In the rows, zero is written as 128.
A: rows in a few groups, each row roughly a mix of its group's directions
A (104 x 12)
[[ 88 143 103 162  92 110 118 150 165 100 119 121]
 [131 112 119 153 136 145 112 135 138  85 193 111]
 [148 112 154  92 179 111 131 131  95 140 109 159]
 [142 124 111 148 144 134  97 141 136  86 189 115]
 [126 153 126 164 179 146 153 168 141 112 104 119]
 [ 89 157 154 149 100 152 145  99 147 149 134 164]
 [ 98 142 183 134 147 112 131 153 122 133 108 175]
 [115 133 148  95 113 107 152  99 112 161  78 151]
 [ 89 161 153 154 106 145 130 100 144 136 154 168]
 [ 73 138 109 161  86 113 111 139 150 104 130 119]
 [180  94 107 110 150 130 134 158 109 122 102  96]
 [154  99 139  95 168 134 168 120  86 132 112 133]
 [135 113 110 124 160 129  98 157 130  94 171  88]
 [158 120  73 137 103 151 123 121 152 135 137  82]
 [162 111  70 125 108 143 130 112 140 129 135  82]
 [167 107 129 101 149 152 153  99  77 132 140 112]
 [119 111 121 162 137 157 119 132 151  94 187 110]
 [162 112  75 132 121 141 122 138 160 134 133  79]
 [144 141 113 156 167 162 156 173 127 108 121 103]
 [129 145 134  98 116 115 143 118 116 176  68 143]
 [133 149 136  95 123 100 134 118 112 167  71 151]
 [ 66 124 107 139 100 119 148 151 157 111 110 107]
 [133 109 115 163 133 156 116 152 142  95 179 100]
 [177  93 112 105 145 129 133 137 125 148  89  90]
 [135 108 135 111  88  75  80 119 110 123 136 139]
 [153 110  87 127 104 151 126 108 157 137 141  75]
 [129 156 104 151  88 149 114 127 173 137 150  91]
 [152 131 156  99 130  94 152  86 115 163 107 105]
 [113 122 127 153 149 185 181 135 142 120 132 108]
 [ 71 142 104 144 100  96 107 149 151 127 109 112]
 [110 114 131 173 148 142 122 143 154  85 173 116]
 [176  98 102 113 157 113 102 151 117 108 127  93]
 [178 112 140  92 164 145 140 108  88 140 135 126]
 [101 106 171  79 165 128 131 143 128 144 121 155]
 [154 128  75 139 111 148 109 133 149 131 154  81]
 [135 111 131  99 172  97 148 137  93 145  84 140]
 [123 154 123 151  80 139 154 104 103 143  96 164]
 [ 95 137 176 129 143 118 137 129  85 104 123 170]
 [122 105 121 160 124 153 112 133 148  97 189 107]
 [138 122 109 154 139 149 103 143 144  96 189 108]
 [ 68 128 104 126 112 139 131 127 163 143  85 112]
 [ 79 141 102 142 101 108 123 156 170 122 108 105]
 [161 159 108 164  95 152 120 120 166 141 149 105]
 [165  98  97 108 155 106  99 145 121 113 121  86]
 [154 104 101 107 148 110 139 162  98  99 105  91]
 [126 155 132 163  91 144 102 131 182 125 157 134]
 [113 117 149 127 168 129  95 164 136 100 170 101]
 [174 109 141 103 162 147 157 107  87 146 128 129]
 [121 109 157 111 168 122 101 153 171 130 155  97]
 [148 114 121  99  87  94  77 114 112 133 152 134]
 [162 115  88 123 145 119 112 160 174 146 128  96]
 [158 111  82 119 130 134 109 128 157 130 154  76]
 [148 150 101 146 100 124 138 138 158 174  87 150]
 [129 114  91 121 137 144 158 158 114  95  87  91]
 [173  92  98 111 149 132 122 153 121 121 101  88]
 [105 164 158 152 115 130 127 105 126 118 174 170]
 [ 84 141 114 128 116 108 126 165 180 137 100 113]
 [145  97 159 100 155 152 154 104  82 131 142 144]
 [144  98  99 105 138 131 141 144 130 137  73  83]
 [108 150  92 134 116  99 118 158 165 146  93  97]
 [104 151 158 148 107 145 121  91 156 161 148 163]
 [116 147 142 108 127 116 152 115 127 172  67 149]
 [130 155 126 167  87 144  96 123 167 118 163 129]
 [130 121 111 117 153  86 122 121  70 146  91 123]
 [120 103 136 111 165 128 111 134 108  81 170  97]
 [102 155 161 143 103 147 148  86 145 161 131 157]
 [114 119 120 164 138 155 108 131 163 104 185 114]
 [ 82 138  92 149  99 102 125 151 152  99 109 107]
 [183  93 111 106 155 111 111 145 115 128 118  94]
 [ 96 136 175 128 153 114 132 141  89 103 127 168]
 [150 122  95 138 100 153 123 123 175 155 132  83]
 [193 123 139 116 156 142 130 101  89 136 142 140]
 [116 101 126  97 163 101 149 132  77 120  95 133]
 [134 101 126 108 180 111 115 154 115  87 153 104]
 [ 99 149 174 138 143 112 131 150 104 123 112 181]
 [179 114 146 101 170 132 142 113  88 139 125 145]
 [115 114  94 117 129 142 162 165 116 104  81 100]
 [108 148 161 141 116 109 109 123 126 133 179 178]
 [141  95 120  96 177 108 117 139 120  93 154  99]
 [ 85 160 152 150 101 152 146 104 143 140 139 166]
 [117 109 138 108  82  93  86  94 131 147 141 146]
 [119 133 134 152 166 160 186 151 125 111 104 115]
 [148 106  98 115 143 125 147 176  99  94 106 101]
 [118 102 148 113 174 124 112 147 118  85 163 100]
 [115 157 164 135 119 101 132 121 104 117 177 170]
 [142 106 114 144 128 151 120 139 125  87 190 102]
 [134 117 120  99  79 114  84  97 132 158 153 134]
 [163 118  68 133 106 145 127 121 148 133 132  84]
 [176 121 127  86 170 132 143 121 101 157 114 115]
 [170  99 103 117 150 132 138 172 101 102 114 105]
 [108 152 154 154 115 136 106 113 141 132 177 176]
 [152 107 166 109 161 133 126 109  84 120 141 169]
 [116 145 149 105 132  96 148 116 114 152  68 155]
 [138 113 113 156 140 150 116 148 135  85 184 104]
 [127 115  92 117 142 119 142 172 104  79 111 100]
 [103 146  83 155 100 100 126 149 155 119 101  99]
 [100 147 105 155  96 123 132 154 187 120 117 111]
 [134  96  97 107 133 134 145 160 128 134  73  93]
 [119 164 128 147  74 143 134  91 123 160 117 155]
 [132 152 135 107 126  90 116 131 121 162  68 152]
 [114 144 146 137 148 106 138 156  84 107 105 179]
 [132 139 129 121  87 132 140  77 152 178 110 138]
 [124 153 139 133 179 134 179 141 116 114  89 135]
 [ 70 140 133 145  93 129 117 148 178 134 131 125]]
the one row of each list that fits no group (the others fit one group, some only roughly)
  k627: [110 114 162 126 179 120 114 174 123  94 142 124]
  k286: [112 156  94 139  98 124 109 152 181 123 123  96]
  k21: [107  90 141 104 159 111 153 128  79 109 109 149]
  k537: [160 125 167  81 164 156 120 130 139 145 149 143]
  k703: [133 116 132 139 143 172 194 133 105 106 121 115]
  k894: [101 113 140  98 157  89 102 136  87 147 104 148]
  k430: [120 137 192 114 129 111 121 123 121 140 123 184]
  k939: [105 144 132 145  87 156 108 131 179 118 164 120]
  k556: [173  97 109 107 143 116 109 118 140 151 103  82]
  k732: [126 140 146 111 124  92 141 133 106 149  60 147]
  k430
  k819: [129 141 110 158  79 155 132 124 176 119 147  98]
  k772: [128 108 136  79 163 110 136 126 100 167  96 113]
  k903: [196 132 137 114 157 139 129 109 104 162 130 133]
  k885: [167 105 130 124 154 129 157 106  68 114 124 142]
  k958: [143 109  88 112 147 123 135 151 113  93  99  79]
  k54: [170 123  61 137 126 132 118 147 134 121 136  95]
  k650: [105 141 132 164  83 157 125 126 174 126 158 117]
  k324: [104 139 184 110 157  98 118 133 129 139 128 172]
  k602: [145 152 101 156  97 158 149 123 164 139 141  86]
  k981: [127 128 120 164 162 148 130 149 142  81 174 112]
  k525: [132 123 120 175 149 128 103 163 135  81 160 113]
  k982: [118 133 128 100 135  90 141 109 116 147  60 125]
  k535: [165 123 165 108 144 153 103 105 113 118 169 159]
  k531: [ 80 130 118 125 129  93 124 169 162 107  95 137]
  k283: [139  98 171 111 155 142 140 111  87 120 149 166]
  k982
  k22: [147 102  93 107 151 104 116 150 117 101 108  79]
  k860: [124 125 137 133 134 112  66 105 170 159 152 136]
  k167: [144 129 119 148 151 172 173 167 127 129 107  97]
  k320: [ 96 102 138  86 162 102 143 143 100 138  91 133]
  k745: [142 151 111 165  85 149 103 108 144 113 169 111]
  k603: [120 110 143  86 172  99 127 138  91 143  97 145]
  k771: [116 119 127 124  99 104  70 100 154 140 163 143]
  k916: [139  99 163  86 171 134 146 125  94 122 124 156]
  k75: [119  94 144 105 163 131 107 132 147 107 173  89]
  k217: [134 145 137 154 173 125 159 168 121 112  82 125]
  k668: [121 151 176 126 112  99 132  91 121 157 155 162]
  k289: [173 106 108 101 148 108 129 122 120 134 101  75]
  k103: [ 91 177 132 152 110 145 136  93 155 153 141 147]
  k103
  k444: [109 106  94 114 127 131 151 174 115 116  78 109]
  k807: [122 105 122 135 152 146 126 154 105  71 156  93]
  k555: [156  96 115 104 152  80  88 147 112 125 146 113]
  k845: [135 105 102 129 139 146 121 132 104  78 163  83]
  k245: [126 112 114 145 128 169 123 121 146 108 194 107]
  k722: [130 102 108  92 141  78 121 159 117 130  96  98]
  k243: [114  94 162  96 164 126 114 116 138 108 164  94]
  k42: [140 122  74 128 133 104 106 108 156 131 117  77]
  k105: [ 98 133 180 107 117 120 134  78 130 147 126 157]
  k26: [ 79 169 145 147 103 140 149  92 149 139 125 145]
  k442: [171  99  70 130 126 138 141 142 126 111 123  93]
  k42
